Rotation paths and how fast each direction turns (degrees each step):
Each turn is a multiple of 5 degrees from 10 to 175, or 0.
Each row of a path follows its step; steps can be skipped.
path 1
step 0: [ 14,  20,  -7,   1,  18,  -5, -17, -36,  -1,  19,  -1, -37, -15,  -9,  15,
  15,  20,   1, -26,  -4, -19,  23,  11,  -2, -12, -22, -12,  14, -24,   3,
  24,   5,  43,   5, -15]
step 1: [ 29, -10,  27,   5,  22,   1,   1,   4,   1, -21,  -7, -22, -19, -14,  26,
 -10,  -4,  -7,  22, -17,  -3, -31,  16,  42,   8,  15, -17, -19, -23,   6,
  -2,  -7,  18, -23,  23]
step 3: [ -2, -18,   9, -15,  -8, -17,  10,  -3, -26,  17,  17,  17,   3,  23,  -8,
 -21, -19,  21, -19, -25,  13,  20,  -1, -48,  -7,  13,  -6,  18,   3,  10,
  19,  34, -24,  -6, -10]
step 4: [-14,  35,   8, -24,   0,   9,  37,  -4,  10,  14,  14,  15,   2,  -2, -20,
  10, -18,  12, -15, -18, -18,  20,  25,   2,  -6, -18, -24,   0,  30,  12,
 -30, -11,   6, -30,  24]
step 5: [-32,  13, -26,  -9,  -4,  31,  25, -13,  -2, -18,   1,  29,  -2, -10,  11,
  17,  28, -17,  -3,   6,   9, -23, -19,   1,   9, -10,  -2, -12,  -9, -20,
  12, -43,  29,  -1,   7]
step 6: [ 26,  -9,   7,  26, -35,  20, -16, -30, -11,  -7, -11, -16,  -4,  -1,  -2,
 -13,  27,  -7,  -2,  44,   6,   0, -21, -20,  15, -10,  27, -10, -21,   6,
   3,  10,  18, -27, -12]
step 7: [ 41, -13,  16,   0,   7,  -7, -16,  13,  -7, -19, -18, -30, -13,   5,  25,
   5,  -1, -22,  -5, -15, -28,   9,  10, -18, -24,   0,  30, -17,  43,   4,
 -11,  18,   4,   6,   3]
step 8: [  3, -11,  -3, -22,  20, -24,  -5,  40,  10,  22,  24,  25,   9, -27,  33,
 -13, -21, -17,  19,   3,  -6,  13,   8,  12,  10,  18,  -6, -29,  17, -10,
   5, -19, -23,   1, -22]
step 9: [-20,  21, -37,  -9,   3,  -7,  -3, -29,  23,  16,  23,  17,  -1,  34,  -6,
  -9, -13,  25,  26,   3, -19,  21,   1,  14,   7,  10,   8,  13, -23,  -6,
  28,  13,  -2,   1, -28]
step 10: [-15,  46,  24,  -7,  10,  22,   7, -20, -13,   1, -23, -20,   4,  13,  -7,
 -12,  32,   8, -21, -32,   6,   5,  25,  14,  12,  15,  -8,   6, -18,   9,
  20,  27,   2,  -6,  18]
[  9,  -4,  -9,   3,  -2,   3,   8,  -6, -12,   0,   3, -10,   4,  -2,   3,
  -2,  -8,  -5,   4,   2,   5,   8,  -2,   7,   0,   4,   1,   7,  10,  -1,
   5,  -5, -12,   2,   5]
70
[ -8, -11,   1,  -4, -11,  -1,  -9,  -1,   3,   5,   1,   6,   4,   3,   9,
  -1,   4,   0,  -2,   0,   2,  -2,  -2,  11,  -6, -16,   2,   3,   0,   0,
  10,  -4,  -8,  -5,   2]
115
[  4,   8,   7,   2,  -7,  -2,  -1,   5,   4,   7,   1,   0,   4, -12,  -4,
  -4,   2,   0,   2,  11,   7,   9,   5,   7,   9,  -2,   0,   1,  -3,   9,
 -10,   0,  -6, -10,  -2]
160
[ -7,  12, -12,  -2,  -1,   5,  -3, -12,   5,  -1,   8,  -4,  -3, -13,   4,
  -4,  -6,   2,  -1,  -3,   1, -10,   3,   7,  -1,   0,  -5,   4,   0,  -4,
   1,   3,   6,  -6,  -5]
80
[ -3,  -3,  -7,  -6,   1,  15,  -5,   7,  -5,   0,   1,   3, -14,  -3,  -1,
   0,  -1,   6,   6,   8,   3,   6, -10,  -2,   1,  -3,  -6,  -2,  -4,   3,
   2,   0,  -4,   8,  -9]
115
[  3,   2,   2,  -2,  -4,  12,   3,  -7,   7,  -5, -10,   3,   3,  -6, -10,
   6,  -3,  -1, -16,   4,   0,   2,  -4,  -7,   1,  -4,   0,   1,   0,  -9,
   3,  -9,  -4,  -1,   3]
55
[ -4,  10,  -4,  -6,   1,  -5,   3,   7,  -4,  -1,  -5,   0,  -1,  -8,   8,
   4,  10, -10,  -7,  -9,  12,   5,   0,  -2,  -2,   0,   9,   7,  -2,   1,
   1,  -2,   0,  11,  -4]
140
path 2
step 0: [ 28, -15,  15,  22, -18,  -4, -32,   9, -11,  11, -10,  32,  17,  20,  -7,
  -6,  -3, -24,   2,   7,  13, -15, -39, -26,   0,   5, -16,  15,  -3, -18,
   2,   3,   5,  36, -25]
step 1: [ 16,   2, -24,  13,  21,  -8,  15,  -9,  35,   1,  27, -25, -22,  -4, -18,
  19, -19,  -3, -17,   0,  21,  26,  -2, -14,  45,  -5, -10, -19,  -2,   4,
 -15, -24,  22, -10,   8]
step 2: [ -9,  11,   4,  -8,  19,  14,  14,   8, -22,  -6, -18,   9, -15, -12,  32,
  35,   0,  19, -12,  -7, -29,  10,   6, -23, -43,  -9, -18, -19,  36,  -5,
  -3,  -1, -26,   5,   9]
step 3: [ 11, -14,  -8,  -3, -17, -28,  16,   2, -21,  -6,   8,  14,  -1,  11,   6,
   6, -22,  -4,  45,  22, -14, -41,   2,   6,   4,  -8,   8,   0, -56,  -1,
   7,  -5, -16,  12,  -1]
step 4: [ 11,  -2, -13,  19,   2,  15, -16,   3,  17,  17,  -4,   3,  12,  15, -28,
   8,  28,  10,  28,  -4,  29,  22,  15,  -5,   2,  62, -12,  -2,   3, -12,
   8, -18,   9, -11,  24]
step 5: [ 14,  45, -18, -27,   1,  10, -17,  11,   3,  -2,   0, -30,   8,  -2,  38,
 -11, -22, -14, -16,  -9, -21,   2,  21,  -7,  -3, -10,  21, -19,  15,   5,
  -9,  19,  30,   6,  29]
step 6: [ 18, -16,  32, -33,   8,  10,  -4,  12, -21,   4,  11,  19,  -2,  18,  -2,
  11,   4, -15, -30,  -1,   9,  -9, -26, -19, -36,   3,   3,  18, -42,   1,
  -1,   1, -12,   9, -31]
step 7: [-40, -26,   0,   6,  15,  -7,  10,  -4,  41,  22,  -6,  14,   2,  -5, -22,
  -8, -17, -13,   2,  35,  -6,  14,   6, -11,  37,   7,   4, -22, -20,   1,
  -6, -36,  11,  -6,  13]
step 9: [ 18, -13,   2, -35, -12,  -1,  -2, -17, -35, -15,   5,  -6,  -3,   2,  13,
  39, -31, -19,  21, -12,   5, -24,  -1,   7,  19, -28,   1,  34, -14,   1,
  18, -16,  17,  10,   7]
step 10: [-12,  11,  25,   9, -13,   6, -23, -13,  38, -15,  25,  30, -10,  24, -12,
  24,  23,  27,   2,  -2,   5,  -3,  17,  -5, -12,  28, -14, -15,  -9, -16,
  -7, -33,   8, -14, -10]
[ -1,  -2,  -3,   6,   1,  -2,  -2,   6,   4,   9,  -5,   1,  10,  15,  -5,
  -3,  -3,  -4,   7,  -2,   0,   2,   0,   4,  15,   3,  -2,  -4,   4,  -2,
   4,  10, -12,   5,   0]
95
[  5,  -3,  13,   2,  -5,  -7,  -3,  -3, -10,  -1,  -1,   3,   5,  -5,  -5,
   7,   8,   3,  -9,  -6,   2,   8,  -2,  -2,  -4,  13,   3, -10,   2, -10,
   1,   5,  -5,  -2,  -1]
175
[ 0,  9,  9, -3,  9,  6,  9, -8,  1, 10,  8,  0,  5, -7, -1,  1,  5, -5,
  7, -8,  4,  0, -6,  0,  6,  0, -1,  6, -4, -3, -2, -8, -7, -4,  7]
130
[  8,   0,   5,  -1,  10,  -8,  -2,  -6,   1,   7, -13,  -2,   0,  -1,   1,
  -8,  -3,   6,   3,  -4,   4,  -8,   7,   0,  -1,  -3,   0,  -1,   4,   1,
   1,  -1,   1, -14, -13]
0
[ -5,  -1,   0,  -8,   2,   9,   1,  -2,   0,  -3,   3,  -8,   4,   0,   3,
   9,  -8,   0,   4,   3,  -3,  -4, -10,  -5,  -4,  -2,  -1,  -1,   1,  -5,
  10,  16,  -1, -13,  -3]
110
[ 11,  -4,   3,   4,   4,  -2,  13,   2, -13,  -8,   1,  -1,  -5,   7,   4,
  -3,  -1,  -6,  -4,   3,   7,  -4,  -6,   3,   8,  10,  -3,   6,  -7,   7,
   2,   5,   5,  -3,  -2]
130
